A hidden rule labels the rows of this table. It goes by one to three of the table's principal directions, not those with the most spread.
[ 1.2  0.  -1.5  0.8  0.3  0.5 -2.7 -0.5 -0.1 -2.1 -0.7 -0.3 -0.9 -0.1
 -0.7 -0.1  0.7 -0.7 -0.6 -1.9  0.7 -0.6  0.6  0.3  1.7 -0.6  1.6 -0.9
  0.7 -0.5  1.7] o
[ 1.   0.3 -0.2  0.9  0.1  0.1 -1.6  0.3  0.5  0.6 -0.3 -0.3 -1.  -0.6
  0.1  0.5  0.7  0.1  0.  -1.8 -0.2  1.1 -0.1 -1.1  0.   0.4  0.8  0.2
  1.2 -0.5  1.2] n
[-0.5 -0.2 -0.3  0.4 -0.3 -0.5  0.4  1.3  1.3 -0.5  0.3  0.3  0.9 -0.3
  1.3  1.5 -0.3  1.1  1.3  0.  -0.5 -0.1  0.6  0.1 -0.4  0.   0.9 -0.8
  0.5 -0.2  0.7] o
[-0.7 -0.8 -0.9  1.1 -1.6  0.5  0.7  1.1  0.1 -1.3  1.1  0.6 -1.9 -0.1
 -0.7 -0.5  0.4  2.1 -0.7  1.2  0.9  1.   1.1 -1.5 -1.   1.3 -1.3  0.6
  0.5 -0.3  0.8] z
[-0.4 -0.7 -0.5 -1.  -0.1  0.8  0.6 -0.9 -1.6 -0.2  0.4  0.1 -1.8  0.9
 -1.4 -2.   0.4  0.1 -1.6  1.2  0.5 -0.6  0.5 -0.2 -0.6  0.3 -1.7  0.7
  0.  -0.2 -0.5] o
[ 0.9 -0.3  0.9  0.5  0.1  0.3 -0.5  0.4  0.7  0.4 -1.6 -0.2  1.1 -1.3
  1.4  0.2  0.8 -0.4  0.9  0.9 -1.2  0.3 -0.3  0.8  0.5 -1.3  1.6  0.1
  0.1  0.3 -1. ] o
[-0.4 -2.2  0.8  1.9 -1.8  0.1 -0.5 -1.9  0.6 -1.5  0.   1.4  1.1 -0.2
  0.3 -3.3  2.  -0.5 -1.2  4.2  1.3  0.  -1.2  0.7  0.4 -1.5  1.3 -0.3
 -0.1 -0.2 -2.5] o
[ 0.8 -0.4 -0.6  1.9 -0.4  0.1 -1.6  0.2  0.1  0.  -0.2  0.4 -1.1 -1.
 -0.2 -1.   0.9 -0.3 -0.9  0.3  0.6  1.7 -0.4 -1.2  0.2 -0.9  0.2  0.
  0.9 -0.9  0.9] n
[-0.5 -1.5  0.9  2.9 -1.4 -1.9 -0.5 -0.1  1.6 -1.6  1.3  3.3  0.4 -1.
  0.3 -1.9  0.3  0.9  0.   3.2  2.   1.1 -0.9  0.  -1.3  0.6 -0.4  0.
  0.3  0.9 -1.3] o
[-0.5  0.3  0.7 -0.2  0.8 -0.6  0.7 -0.3 -0.3  1.   1.5  0.2  0.1  0.7
 -0.4 -0.3 -0.8  0.2  0.2 -0.4  0.3 -0.2 -0.6  0.3 -1.   1.6 -1.7  0.5
 -0.4  0.  -0.8] o
[-0.7  0.  -0.6  3.3 -2.1 -0.9  0.   1.6  1.6 -1.7  2.1  1.8 -0.9 -0.6
 -0.3  1.3 -0.7  2.   0.3  0.   2.3  2.6 -0.2 -2.3 -0.5  1.8 -1.1 -0.2
  0.5  0.2  1.8] z
[ 1.7 -1.5 -0.4  2.1 -2.2  0.7 -3.2 -1.5  0.6 -1.6 -3.8  0.4  0.1 -2.2
  0.1 -3.4  3.8 -2.  -2.4  2.8  0.3  1.3 -0.2 -0.6  2.2 -5.1  4.6 -0.6
  0.7 -0.4 -0.3] z
[ 0.5  0.2 -0.9  1.9 -0.1  1.4 -1.2  0.1 -0.7  0.   0.4 -1.1 -1.1  0.1
 -0.8 -0.8  0.6 -0.5 -1.  -0.8  0.8  1.4 -0.7 -0.9  1.2 -0.3 -0.3  0.2
  0.3 -1.8  0.8] n
[-0.9 -1.9 -0.2  1.6 -1.3 -0.3 -0.7 -1.7  1.5 -2.7  1.5 -0.4  1.   0.9
 -0.4 -1.6  1.6  1.4  0.   0.   1.6 -1.3 -0.3  1.1  0.5  1.1  1.1 -0.4
  0.1 -0.4 -0.7] n
[ 1.7  0.   0.3  0.5  0.   0.3 -0.9  1.7  0.6  0.5 -2.6  0.4  0.  -2.4
  1.8  1.5  0.7 -0.4  0.8  1.  -1.9  1.2  0.4 -0.3  0.3 -1.9  1.7 -0.3
  0.8  0.8  0.5] n
[ 0.8  0.2 -1.1  0.3  0.6 -0.6 -1.   1.5 -0.1 -1.  -0.5  1.4 -1.2 -1.
  0.   0.5 -0.6  0.   0.1  0.1  0.   0.2  1.2 -0.2 -0.3 -0.5 -0.2 -0.6
  0.7  0.3  1.6] o
[-1.4 -0.7  0.3 -1.  -0.2 -0.3  1.1 -1.6  0.2  0.   0.9 -1.1  1.4  1.5
 -0.3 -1.1  0.5  0.3 -0.1  0.   0.1 -1.7 -0.3  1.  -0.1  0.3  0.3 -0.1
 -0.6 -0.5 -1.3] n
[ 0.1 -1.1  0.1 -0.4  0.6  0.1  0.   0.3  0.7  0.7 -0.8 -1.1  1.  -0.6
  1.3 -0.3  1.   0.6  1.   0.2 -1.4 -0.8  0.3  1.1 -0.4 -1.   1.2  0.
  0.7 -0.9 -0.5] n
[-0.3 -0.4 -0.2  1.6 -0.3 -0.5 -0.8 -0.4  0.7 -1.4  1.5  0.  -0.1  0.4
 -0.7 -0.7  0.4  0.8 -0.1 -0.9  1.3 -0.1 -0.3  0.2  0.   1.5 -0.2  0.
 -0.1 -0.4  0.2] n
[ 1.6  0.2  0.2  0.   1.   0.3 -1.5  0.1 -0.3  0.9 -1.6 -0.6 -0.2 -1.
  0.5  0.   0.7 -1.2  0.  -0.5 -1.3  0.2 -0.2  0.3  0.5 -1.   1.   0.
  0.4 -0.1  0. ] n
[-0.4  1.4  1.1 -1.   1.4  1.1  1.5 -0.3 -2.1  2.6  1.9  0.1 -1.4  1.7
 -0.8 -0.1 -1.8 -0.6 -0.5  0.   0.2  0.5 -1.1 -0.5 -1.1  2.6 -3.4  1.5
 -0.5 -0.3 -1.4] o
[ 0.6  0.1  1.  -2.   2.1  0.   0.7  0.2 -1.1  3.1 -0.7 -0.4 -0.1 -0.3
  0.9 -0.2 -0.3 -0.8  0.4  0.5 -2.2 -0.5 -0.3  0.7 -1.4 -0.1 -1.1  0.8
  0.3 -0.1 -1.3] n
[-0.1  1.1 -0.3 -1.2  1.1  0.7 -0.2 -1.2 -1.5 -0.2  0.7 -1.2 -0.9  1.6
 -2.  -1.  -0.5 -0.6 -0.9 -2.1  0.7 -1.2  0.2  0.7  0.6  1.3 -1.1  0.7
 -1.  -0.3 -0.2] o
[ 0.3  0.9  1.   0.1  1.2 -0.2  0.6  0.7 -0.4  1.9  1.   0.4  0.1  0.1
  0.6  1.6 -1.6 -0.4  0.9 -0.4 -0.5  0.8 -1.3 -0.2 -0.6  1.4 -1.9  0.2
 -0.1  0.4 -0.4] n
[ 0.1  0.2  0.4  1.6  0.2  0.8  0.9  2.3  0.   0.7  0.9  0.  -0.5 -0.8
  0.9  0.8 -0.5  1.   0.8  1.2 -0.6  1.5 -0.2 -0.4 -0.7  1.  -1.6  0.7
  0.  -0.7 -0.4] o
[ 0.  -1.2  0.9 -0.5 -0.4 -0.5 -0.2 -2.3  0.1 -0.2 -0.7  0.4  1.3  0.1
  0.1 -1.6  1.1 -1.1 -0.6  1.7  0.2 -1.  -1.   1.   0.4 -1.3  1.  -0.4
 -0.3  0.8 -1.7] n
[-1.7 -0.6  1.4  2.7 -1.  -0.4  0.8 -0.7  1.3 -0.5  2.7  0.4  2.2  1.
  0.3 -1.5  0.   0.7  0.5  1.4  1.9  0.4 -1.9  0.9 -0.1  1.4 -0.2  0.2
 -1.  -1.  -2.4] o
[-0.1 -0.7 -0.1  0.5 -0.1  0.2  0.   0.3  0.4 -1.1  0.4 -0.4  0.4  0.
  0.4 -0.3  0.7  0.8  0.4  0.5 -0.3 -0.8  0.3  0.9  0.   0.5  0.4 -0.2
 -0.1 -0.3 -0.4] n
[-0.8  0.4  0.6 -0.8  1.  -1.1  2.1  1.5  0.1  1.6  1.9  0.5  0.   0.3
  0.6  2.  -2.1  1.5  1.6 -0.5 -0.6  0.1 -0.1 -0.2 -2.1  2.5 -2.9  0.5
  0.   0.5  0.1] n
[-2.   0.   1.6  3.3 -1.9 -0.5  1.7  0.1  1.  -0.2  3.2  2.   0.9  0.6
 -0.3 -0.7 -1.3  1.2  0.2  2.1  3.1  2.4 -2.1 -1.  -0.7  2.2 -2.3  1.
 -1.1  0.1 -1.8] n
[ 0.1  1.1  0.1  0.1 -0.1  1.1  1.   1.4 -0.8  1.5  0.  -0.3 -0.7 -0.1
  0.4  1.4 -0.8 -0.4 -0.2  0.4 -0.8  1.5 -0.2 -1.4  0.   0.1 -1.   0.3
 -0.1 -0.5  0.3] z
[-1.  -1.4 -0.5  0.9 -1.9  0.4  0.  -1.5 -0.3 -2.5  0.6  1.1 -0.7  0.7
 -1.4 -2.8  1.1  0.3 -1.9  2.6  2.1 -0.4  0.2 -0.1  0.4 -0.4 -0.1  0.
 -0.4  0.  -0.8] o
[-0.1  1.  -0.9 -3.8  0.7  0.9  1.2 -0.7 -2.   0.6 -0.7 -1.1 -1.4  1.5
 -1.2  0.9 -0.8 -0.7 -0.9 -1.4 -1.  -1.7  1.4 -0.3  0.1  0.2 -0.8  0.1
 -0.3  0.5  0.9] n
[ 0.1  1.  -0.1 -1.2  1.7 -0.3  0.4  1.   0.3  0.7  0.2 -1.5  1.3  0.4
  1.   2.3 -0.9  0.   1.7 -2.5 -1.7 -1.4  0.4  1.2  0.1  0.5  0.5 -0.8
 -0.2 -0.5  0.7] o
[ 0.  -1.   0.3  0.2 -0.4 -0.4 -1.  -2.   0.  -0.4  0.4  0.6 -0.6  0.5
 -0.9 -2.2  1.1 -0.1 -1.2  0.3  1.2 -0.3 -0.5 -0.1 -0.4  0.5  0.1  0.4
  0.4  0.2 -0.7] n
[ 0.2  1.5 -0.3 -1.   0.7  1.1  0.9  1.2 -1.5  1.   0.1  0.  -2.1  0.3
 -0.7  1.2 -1.5  0.2 -0.2 -0.8 -0.1  0.8  0.7 -1.1 -0.4  1.2 -2.1  1.1
 -0.1  0.2  0.8] o
[-0.8 -0.7 -0.3  1.1 -1.2  0.8  0.8  0.2  0.1 -1.3  0.8  0.1  0.2  0.4
  0.  -0.4  0.3  0.7 -0.2  1.7  0.8  0.2 -0.1 -0.1  0.4  0.1 -0.2 -0.2
 -0.3 -0.5 -0.4] o
[-0.3 -0.6 -0.2  0.9 -1.2  0.4  0.6  0.7  0.2 -0.1  0.2  0.8 -0.9 -0.5
  0.2  0.1  0.1  0.9 -0.2  1.5  0.5  1.4  0.1 -1.4 -0.5  0.1 -0.7  0.4
  0.5  0.1  0.3] n
[ 0.2  0.3  0.7  0.9  0.2  0.4 -0.6 -0.2  0.4  0.6  0.1  0.2  0.8  0.1
  0.8  0.6 -0.4 -0.6  0.7 -0.3  0.4  0.7 -1.1  0.2  0.6 -0.1  0.6 -0.1
  0.2 -0.3 -0.5] n
[ 0.  -0.5 -0.1  0.7 -0.9  0.2  0.   0.6  0.5 -0.1 -0.2  0.3 -0.3 -0.6
  0.6  0.   0.7  0.5 -0.2  1.1 -0.3  0.8  0.2 -0.8 -0.3 -0.3  0.6 -0.1
  0.6 -0.3  0.2] n
[ 1.   0.7  0.1  1.7 -0.8 -1.  -2.3  0.2  1.8 -1.8 -1.8  0.8  1.3 -1.6
  0.6  0.5  0.8 -0.9  0.4 -0.7  0.5  0.6  0.2  0.2  1.5 -1.7  3.6 -1.
 -0.1  0.8  0.8] o
[ 1.   0.3  0.   1.8  0.2 -0.3 -1.   1.6  0.7 -0.1 -0.4  0.8 -0.1 -1.6
  0.9  1.1 -0.2  0.   0.8  0.1 -0.2  1.5 -0.3 -0.4  0.2 -0.3  0.2 -0.3
  0.5  0.2  0.8] n
[-0.1 -0.5 -0.5 -0.4 -0.5  0.2 -0.2 -0.9 -0.2 -0.4 -0.7 -0.4  0.1  0.1
 -0.4 -0.9  0.7 -0.5 -0.8  0.4  0.2 -0.3  0.1 -0.1  0.6 -1.4  0.8 -0.3
  0.  -0.2  0.2] n
[-1.   0.5 -0.7 -1.4  0.  -1.2  1.3  0.6 -0.2  0.3  1.4  0.2 -0.9  0.8
 -0.9  0.9 -1.   1.2 -0.1 -1.3  0.  -0.4  1.  -1.  -1.6  1.7 -1.6  0.
  0.1  0.2  1.4] z
[ 0.7  1.3 -0.9  1.4 -0.3 -0.1 -0.6  2.1 -0.1 -0.7  0.   1.7 -1.8 -1.
 -0.3  2.  -1.6  0.2  0.1 -0.5  1.   2.1  0.6 -1.9  0.2  0.4 -1.1 -0.2
  0.4  0.7  2.3] o
[-0.2 -2.2 -0.1  2.4 -2.2  0.3 -1.8 -3.1  0.3 -2.4  0.   1.   0.3  0.4
 -0.9 -4.   2.6 -1.1 -2.4  2.9  2.4  0.1 -1.4  0.   1.4 -1.7  1.8 -0.6
  0.2 -0.6 -1.4] n
[ 0.1  0.5 -0.9 -1.4  0.6 -0.1 -0.6 -0.8 -1.1 -0.1 -0.1  0.  -1.2  0.8
 -1.2 -0.6 -0.1 -0.8 -1.2 -1.2  0.2 -0.9  0.7 -0.3 -0.1 -0.1  0.  -0.3
  0.2 -0.2  1. ] o
[-0.7  0.1  0.8  0.5  0.3  0.6  1.1  0.1 -0.6  0.6  2.   0.1 -0.4  1.
 -0.1 -0.2 -0.7  0.7  0.1  0.7  0.4  0.1 -0.8  0.1 -0.8  2.4 -2.2  0.8
 -0.4 -0.4 -1.4] n
[ 0.2  0.1  0.2 -0.4  0.  -0.1 -0.1 -0.6 -0.9  1.2  0.2  0.8 -1.8  0.1
 -1.  -1.1  0.  -0.3 -1.4  0.4  0.4  0.9 -0.2 -1.4 -1.1  0.6 -1.5  0.9
  0.5  0.2  0. ] z
[ 0.1  0.  -0.3 -0.6 -0.6  0.  -0.8 -1.6 -0.4 -0.4 -0.7  0.8 -0.6  0.5
 -0.9 -0.8  0.1 -0.9 -1.1 -0.1  1.2 -0.1  0.  -0.6  0.5 -0.9  0.7 -0.1
  0.3  0.5  0.3] n
[ 0.2  1.8  1.2  0.2  1.1 -0.6  1.1  2.5  0.6  2.1  0.7 -0.1  0.1 -0.8
  1.1  3.  -1.8  1.   2.1 -1.7 -1.3  1.4 -0.2 -0.5 -1.3  2.4 -1.6  0.9
 -0.3  0.6  0.2] z
[ 1.   2.   0.4 -1.8  2.5  1.1  0.7  1.6 -1.5  2.7 -0.5 -1.  -0.8  0.
  0.6  2.7 -2.  -0.8  1.2 -1.8 -2.   0.2  0.1  0.1 -0.1  0.8 -1.7  0.7
 -0.1  0.1  0.4] o
[ 0.5  0.7  0.6 -1.3  1.5 -1.2  0.5  1.2  1.2  2.  -1.2 -0.9  3.  -1.
  2.6  3.7 -1.2 -0.8  2.7 -1.6 -2.6 -0.5 -0.5  1.   0.3 -1.4  1.6 -1.4
  0.1  0.6  0.6] z
[-0.5 -0.3  0.7 -0.3  0.8 -0.3  2.   1.  -1.2  1.4  1.4  1.  -0.1  0.1
  0.5 -0.4 -1.  -0.2 -0.1  3.1 -1.   0.  -0.7  0.2 -1.7  0.8 -2.9  0.2
 -0.5  0.  -1.5] n
[-0.7  0.9  0.6 -3.2  0.4  0.4  2.  -1.2 -1.5  1.6 -0.1 -0.2 -0.5  1.5
 -0.9  0.7 -1.4 -0.5 -0.4 -0.5 -0.2 -0.8  0.1 -0.4 -0.5  0.9 -1.7  0.8
 -0.7  1.2 -0.6] z
[-0.8  0.6 -0.1 -2.1 -0.4  1.5  1.4 -1.2 -2.   0.6  0.1 -0.6 -1.5  1.7
 -1.6 -1.2 -0.1 -0.4 -1.9  0.6  0.2 -0.5  0.5 -0.7 -0.2  0.5 -1.2  1.
 -0.7 -0.2 -0.8] n
[-1.6 -1.5  0.6  4.5 -3.5 -0.2  0.  -1.3  0.6 -2.1  2.4  3.4 -1.1  0.2
 -1.7 -4.   0.7  1.  -2.4  4.4  4.7  3.  -1.6 -2.  -0.5  0.8 -1.6  1.
 -0.2 -0.1 -1.6] n
[-1.  -1.   0.6 -1.5 -0.2  1.5  1.8 -1.6 -1.2  1.   0.8 -0.4 -0.3  1.7
 -0.1 -0.7 -0.1  0.2 -0.4  1.6  0.2 -0.7 -0.7  0.1 -0.3  0.8 -1.6  0.8
  0.  -0.1 -1.8] n
[ 0.   2.1 -0.6 -3.   1.4  0.8  1.3  1.4 -1.2  1.5 -0.7 -1.1 -1.   0.7
  0.   2.9 -2.   0.1  0.8 -2.6 -1.5 -0.5  1.6 -0.5 -0.2  0.6 -0.8  0.3
 -0.1  0.2  1.6] n
[-0.2  0.6 -0.1  0.2  0.9 -0.1  1.1  2.4 -0.2  0.9  1.5  0.3 -1.2 -0.2
  0.3  1.6 -1.5  1.6  1.  -0.6 -0.6  0.8  0.6 -0.7 -1.6  2.2 -2.5  0.6
  0.3 -0.2  0.8] o
[ 0.3  1.7 -0.2 -0.7  1.4  1.3  0.2  0.2 -2.   0.7  0.5 -1.  -1.2  1.1
 -1.3  0.2 -1.2 -1.  -0.6 -1.4  0.1 -0.1  0.   0.1  0.7  1.1 -1.8  0.7
 -1.  -0.5  0. ] o
Here are more rows. What is the label of each one?
[-0.9 -0.9  0.6 -1.5 -0.8  0.3 -0.1 -3.6 -0.3 -0.4 -1.1 -0.6  1.7  1.4
 -0.7 -2.9  1.3 -1.5 -1.3  0.9  1.  -1.8 -0.7  1.3  1.3 -2.1  2.1 -0.1
 -0.7  0.  -2.1] -> n
[ 1.3  0.6  0.3  0.7  1.1 -0.1 -1.1  0.5 -0.2  0.7 -0.5  0.1  0.  -0.9
  0.3  0.9 -0.4 -1.   0.5 -0.8 -0.4  0.7 -0.7  0.2  0.6 -0.2 -0.2 -0.1
  0.1  0.3  0.3] -> n
[-0.2 -0.3 -0.8  0.2 -1.3  1.  -0.7 -1.2 -0.4 -1.5 -0.3 -0.2 -1.1  0.7
 -1.3 -1.5  1.2 -0.1 -1.7  0.1  1.2 -0.1  0.6 -0.6  0.9 -0.4  0.9  0.
  0.  -0.4  0.3] -> n
[-0.4  0.1 -0.5  0.1  0.7 -1.   0.1  0.6  0.2 -1.1  1.1  0.9 -0.3  0.2
 -0.7  0.3 -1.4  0.9  0.8 -0.9  1.1 -0.5  0.6  0.6 -0.5  1.2 -1.5  0.
 -0.2  0.5  0.7] -> o
[ 0.4  1.2 -0.3 -1.1  1.3 -1.4  0.3  1.6  0.2  1.1 -0.3  0.6  0.3 -0.6
  0.8  2.6 -1.8 -0.3  1.3 -1.5 -1.1  0.   0.5 -0.3 -0.7 -0.1 -0.4 -0.8
  0.3  0.7  1.6] -> o
[ 0.1  2.1  0.1 -1.5  1.7  0.1  0.8  1.8 -0.2  1.3  0.3 -1.   0.1  0.4
  0.5  2.8 -1.8  0.3  1.7 -2.8 -1.4 -0.5  0.8  0.4 -0.4  1.5 -0.6  0.2
 -0.4  0.   0.8] -> o
[-0.2  0.1 -0.5 -2.6  1.   1.1  1.1 -0.5 -1.9  0.5  0.8 -0.9 -2.   1.6
 -1.   0.1 -0.5  0.5 -0.6 -0.9 -0.7 -1.6  0.9  0.1 -0.8  2.  -2.1  0.7
  0.1  0.   0.1] -> n
[-0.6  0.4  0.9  0.8  0.  -0.4  0.9  0.3 -0.1  1.   1.6  0.5 -0.1  0.4
 -0.2 -0.2 -0.7  0.4  0.   0.4  0.6  1.  -0.9 -0.6 -1.   1.7 -1.7  0.7
 -0.4 -0.1 -0.8] -> z
[ 0.6 -0.3 -1.  -0.9 -0.7  0.5 -1.6 -1.5  0.  -2.2 -2.8 -0.6  0.8 -0.2
 -0.4 -1.4  1.6 -1.6 -1.1  0.2  0.  -1.6  1.1  1.   2.3 -3.5  3.8 -1.2
 -0.3  0.1  0.4] -> o
[-0.6  0.3  0.7 -1.7  0.5 -0.3  1.2 -0.4 -0.3  1.5 -0.1  0.   0.7  0.5
  0.4  0.3 -0.8 -0.3  0.4  0.2 -0.6 -0.6 -0.1  0.4 -0.7 -0.1 -0.4  0.3
 -0.3  0.4 -0.8] -> n
[-0.7 -0.1  1.2  3.8 -0.7 -1.2 -0.1 -0.1  0.6  0.1  3.3  2.6 -0.1  0.2
 -0.4 -0.8 -1.2  0.2 -0.2  1.5  2.9  2.5 -2.6 -1.1 -0.9  2.4 -2.7  0.4
 -0.2  0.  -1. ] -> n
[ 0.2  1.1  0.1 -1.5  1.4  0.   1.3  2.5 -0.3  1.2 -0.4  0.3 -0.3 -0.5
  1.3  2.5 -1.8  0.6  1.7 -0.2 -1.8 -0.2  1.2  0.3 -1.1  0.6 -1.   0.2
  0.1  0.5  0.5] -> o
[ 0.8 -0.5 -1.   0.2  0.1 -0.8 -1.9 -0.1  1.  -1.7 -1.7 -0.5  0.9 -1.1
  0.1 -0.6  1.3 -0.4  0.2 -0.9 -0.3 -1.1  1.   1.1  1.1 -2.3  2.7 -1.1
  0.2 -0.1  1.1] -> o
[-0.9 -0.3  0.4  0.8 -0.5  0.1  0.6 -0.4  0.7 -0.9  1.  -0.6  1.5  0.7
  0.2 -0.3  0.1  0.5  0.6  0.1  0.7 -0.5 -0.5  0.9  0.6  0.5  0.4 -0.2
 -0.7 -0.4 -1. ] -> o
[ 0.7 -1.1 -1.3  2.8 -1.1  0.8 -1.6  0.9  0.4 -2.3  0.  -0.1 -1.  -1.
 -0.2 -0.9  1.7  0.6 -0.8  0.9  0.6  1.   0.3 -0.5  1.  -0.7  0.7 -0.5
  0.6 -1.   1.1] -> n
[ 1.4  0.1 -0.9  1.  -0.6  0.3 -2.2  1.1  1.2 -1.6 -2.3 -0.2  0.2 -1.7
  1.1  1.   1.4 -0.2  0.4 -0.7 -0.9  0.3  1.2 -0.1  1.4 -2.   3.5 -1.1
  0.9 -0.2  1.6] -> o
[ 1.2 -2.3  0.5  0.2 -1.5  0.7 -2.3 -3.7 -0.1 -0.4 -3.2 -0.4  0.5 -0.9
 -0.4 -4.3  3.9 -2.3 -2.6  2.6  0.1 -0.2 -1.1  0.4  1.7 -4.1  3.4  0.
  0.5  0.1 -1.9] -> z
[ 0.7 -0.9  0.2  1.4  0.  -1.1 -1.5  0.1  1.7 -0.4 -1.  -0.6  1.7 -1.6
  0.8 -0.7  1.5  0.2  0.8 -0.5 -0.5  0.  -0.3  1.1  0.4 -1.5  2.1 -0.4
  0.3 -0.2 -0.1] -> z
[ 0.2  1.1  0.  -1.1  1.1  0.6  0.8  0.9 -1.1  2.2  0.1 -0.6 -1.2  0.2
 -0.3  1.1 -1.2  0.   0.2 -1.2 -0.7  0.8  0.1 -0.9 -0.7  0.8 -1.9  1.
  0.1 -0.2  0.5] -> n
[ 0.1 -1.4  0.   1.  -1.3  1.6 -0.3 -0.9 -0.5 -0.8 -0.7 -0.6 -0.3 -0.2
 -0.3 -2.7  2.1 -0.3 -1.5  2.6  0.3  0.3 -0.3  0.1  0.8 -1.4  0.7  0.5
 -0.2 -0.8 -1.5] -> n
[ 0.6  1.7 -0.1 -1.6  2.4 -0.5  0.   1.6 -0.3  1.4  0.  -1.  -0.2 -0.1
  0.3  2.2 -1.5  0.2  1.6 -3.2 -1.6 -0.8  0.9  0.7 -0.7  1.3 -0.7  0.2
  0.   0.   1.2] -> o
[-0.7 -0.4  0.  -1.9  0.1  0.2  0.3 -2.1 -0.8  0.1  0.  -0.2 -0.3  1.5
 -1.  -1.7  0.3 -0.3 -1.  -0.1  0.5 -1.5  0.3  0.5 -0.2  0.   0.1  0.4
 -0.1  0.  -0.8] -> n
[-1.1  0.3 -0.3 -1.4  0.7 -0.9  1.8  0.3 -0.7 -0.3  1.8  0.7 -0.2  1.1
 -0.7  0.6 -1.8  0.8  0.3 -0.2  0.4 -1.3  0.6  0.4 -1.2  1.9 -2.5 -0.1
 -0.7  0.7  0.2] -> o
[-0.3 -0.2  1.1 -0.8  0.1 -1.4  0.9 -0.1  0.4  1.3  0.2  0.9  1.  -0.2
  0.9  0.3 -0.3 -0.1  0.4  1.1 -0.8 -0.2 -0.5  0.1 -1.4  0.1 -0.1 -0.2
  0.   0.7 -0.9] -> z
[-0.2  0.3  0.4 -2.3  0.5  0.   1.7 -0.1 -0.6  2.  -0.3 -0.7  0.2  0.4
  0.4  1.7 -1.  -0.1  0.6 -0.5 -1.3 -0.3 -0.1 -0.3 -0.6  0.1 -1.1  0.2
  0.   0.7  0. ] -> z
[-0.2 -0.9 -0.1  1.8 -1.5  0.8 -0.2  0.4  0.6 -1.9  0.   0.8 -0.3 -0.5
  0.3 -0.8  0.9  0.9 -0.2  2.1  0.8  0.6  0.3 -0.2  0.4 -0.1  0.7  0.
  0.1 -0.2 -0.5] -> o
[-1.   1.7  0.5 -0.9  1.5 -0.4  1.8  1.3 -0.3  1.5  2.4 -0.6 -0.1  1.3
 -0.2  2.2 -2.5  1.3  1.6 -2.7 -0.1 -0.2  0.1  0.1 -1.3  3.5 -2.7  0.8
 -0.6 -0.1  0.3] -> n
[ 0.  -1.6 -0.4 -0.2 -1.6 -1.1 -0.5 -0.7  1.  -0.6 -1.6  0.4  0.8 -1.
  0.7 -1.   2.1 -0.2 -0.8  2.  -0.8 -0.3  0.4 -0.4 -0.3 -2.6  2.5 -1.1
  0.8  0.2  0.3] -> z
[-1.3 -0.2 -0.7  1.7 -0.6 -0.1  0.3 -0.2  0.1 -2.   3.8  0.4 -1.4  1.8
 -1.7 -0.6 -0.5  2.  -0.5 -1.1  2.4 -0.2  0.  -0.5 -0.8  4.  -2.5  0.3
 -0.2 -0.7  0.5] -> n
[ 0.1 -0.9 -0.8  2.8 -1.4  0.2 -2.  -0.4  0.9 -2.8  0.2  0.4 -0.4 -0.4
 -0.8 -2.2  1.8  0.5 -1.   0.5  1.8  0.5  0.3  0.   1.  -0.4  1.6 -0.2
  0.2 -0.9  0.3] -> o
